  7.7  22.9 -15.2  25.5  -3.6 -38.5  -1.5   2.9  -0.2  -5.4   0.8  -6.0  -0.8  -3.0  -2.0  11.2 -24.8  -0.8  -0.3  14.9 -33.1  14.0 -27.8  -4.9  -3.0 -10.0  -3.9  -5.1   3.3   1.0   1.5  18.5 -13.6   0.7  -2.7 -18.4  -0.1  -3.8  -3.5  -0.6  -1.8 -11.2  14.7  -3.3   2.6 -26.9  -9.3  -1.1  21.2  -4.7   8.3  10.1 -13.0 -> beg
 30.2  25.5 -54.2  16.8  -3.6 -68.8  -1.5  -6.8  -0.2   5.1   9.2  -6.0  23.6  -3.0  -2.0   7.9   9.5 -20.4 -21.6  34.9 -27.5  91.1 -14.9  -4.9  -3.0 -24.7  -3.9  -5.1  -5.4   1.0   1.5  28.5 -11.0   0.7  -2.7 -48.0  -9.4 -13.3   5.2  -0.6  -1.8 -26.0   3.4  -3.3  -9.1 -46.3 -14.6  -3.2  19.0  -5.6   8.3   7.2 -34.4 -> Kuzut
 -6.1   3.6  -1.1  16.8  -3.6  10.7  -1.5  -3.0  -0.2  -5.6  -1.2  -6.0 -13.2  -3.0  -2.0   7.9  -2.3   2.7   1.0  -6.3 -11.0 -42.6 -14.9  -4.9  -3.0  -9.7  -3.9  -5.1   3.6   1.0   1.5  -3.2 -11.0   0.7  -2.7   6.8   4.2  -0.9  -3.5  -0.6  -1.8   5.9  15.3  -3.3   3.5   8.9  -9.3  -0.3   7.0   3.7   8.3   6.5   6.1 -> Zuraz
 18.9 -15.7  -2.9 -44.0   2.0  10.7  -1.5   2.9  -0.2  27.1  15.6  -6.0  37.3 -27.4   3.5 -28.8  -2.3   2.7   1.0  -6.3  31.6  75.0  34.5  -1.0  -3.0 -10.0  -3.7  18.0 -22.8  -4.0   1.5  -4.9  19.0   0.7  -2.7   6.8   4.2 -10.1  22.1  11.3   3.6   5.9 -27.5  -3.3   3.5   8.9  -9.3  -0.3 -18.9   1.2  -8.4 -10.0   6.1 -> bibem
-24.4   3.6  23.8  16.8  -3.6  10.7  -1.5   2.9  -0.2 -16.8 -12.6  -1.2 -31.0  -3.0  -2.0   7.9  -2.3   2.7   1.0  -6.3 -11.0  -0.1 -14.9  -4.9  -3.0   6.5  -3.9  -5.1  14.9   1.0   1.5  -3.2 -11.0   0.7  -2.7   6.9   4.2  11.9 -14.6  -0.6  -1.8   5.9 -24.7  -3.3   3.5   8.9   1.5  -0.3   7.0  -2.3   8.3   6.5   6.1 -> Nopor
  8.1  -5.0 -15.2 -25.9  -3.6  10.7   3.5   2.9  -0.2  14.0   5.0  -6.0  21.1  -3.0  -2.0 -15.5  -2.3   2.7   1.0  -6.3  17.3  49.1  19.0  -4.9  -3.0 -10.0  -3.9   7.1 -10.6   1.0   1.5  -3.2   7.8   0.7  -2.7   6.8   4.2  -3.8  10.8   2.4  -1.8   3.6 -32.1  -0.2   3.5   8.9  -9.3  -0.3 -14.9  -2.3   0.0  -0.8   6.1 -> Bek
which: -24.4   3.6  23.8  16.8  -3.6  10.7  -1.5   2.9  -0.2 -16.8 -12.6  -1.2 -31.0  -3.0  -2.0   7.9  -2.3   2.7   1.0  -6.3 -11.0  -0.1 -14.9  -4.9  -3.0   6.5  -3.9  -5.1  14.9   1.0   1.5  -3.2 -11.0   0.7  -2.7   6.9   4.2  11.9 -14.6  -0.6  -1.8   5.9 -24.7  -3.3   3.5   8.9   1.5  -0.3   7.0  -2.3   8.3   6.5   6.1 -> Nopor
which:   7.7  22.9 -15.2  25.5  -3.6 -38.5  -1.5   2.9  -0.2  -5.4   0.8  -6.0  -0.8  -3.0  -2.0  11.2 -24.8  -0.8  -0.3  14.9 -33.1  14.0 -27.8  -4.9  -3.0 -10.0  -3.9  -5.1   3.3   1.0   1.5  18.5 -13.6   0.7  -2.7 -18.4  -0.1  -3.8  -3.5  -0.6  -1.8 -11.2  14.7  -3.3   2.6 -26.9  -9.3  -1.1  21.2  -4.7   8.3  10.1 -13.0 -> beg
which:  30.2  25.5 -54.2  16.8  -3.6 -68.8  -1.5  -6.8  -0.2   5.1   9.2  -6.0  23.6  -3.0  -2.0   7.9   9.5 -20.4 -21.6  34.9 -27.5  91.1 -14.9  -4.9  -3.0 -24.7  -3.9  -5.1  -5.4   1.0   1.5  28.5 -11.0   0.7  -2.7 -48.0  -9.4 -13.3   5.2  -0.6  -1.8 -26.0   3.4  -3.3  -9.1 -46.3 -14.6  -3.2  19.0  -5.6   8.3   7.2 -34.4 -> Kuzut
which:  -6.1   3.6  -1.1  16.8  -3.6  10.7  -1.5  -3.0  -0.2  -5.6  -1.2  -6.0 -13.2  -3.0  -2.0   7.9  -2.3   2.7   1.0  -6.3 -11.0 -42.6 -14.9  -4.9  -3.0  -9.7  -3.9  -5.1   3.6   1.0   1.5  -3.2 -11.0   0.7  -2.7   6.8   4.2  -0.9  -3.5  -0.6  -1.8   5.9  15.3  -3.3   3.5   8.9  -9.3  -0.3   7.0   3.7   8.3   6.5   6.1 -> Zuraz

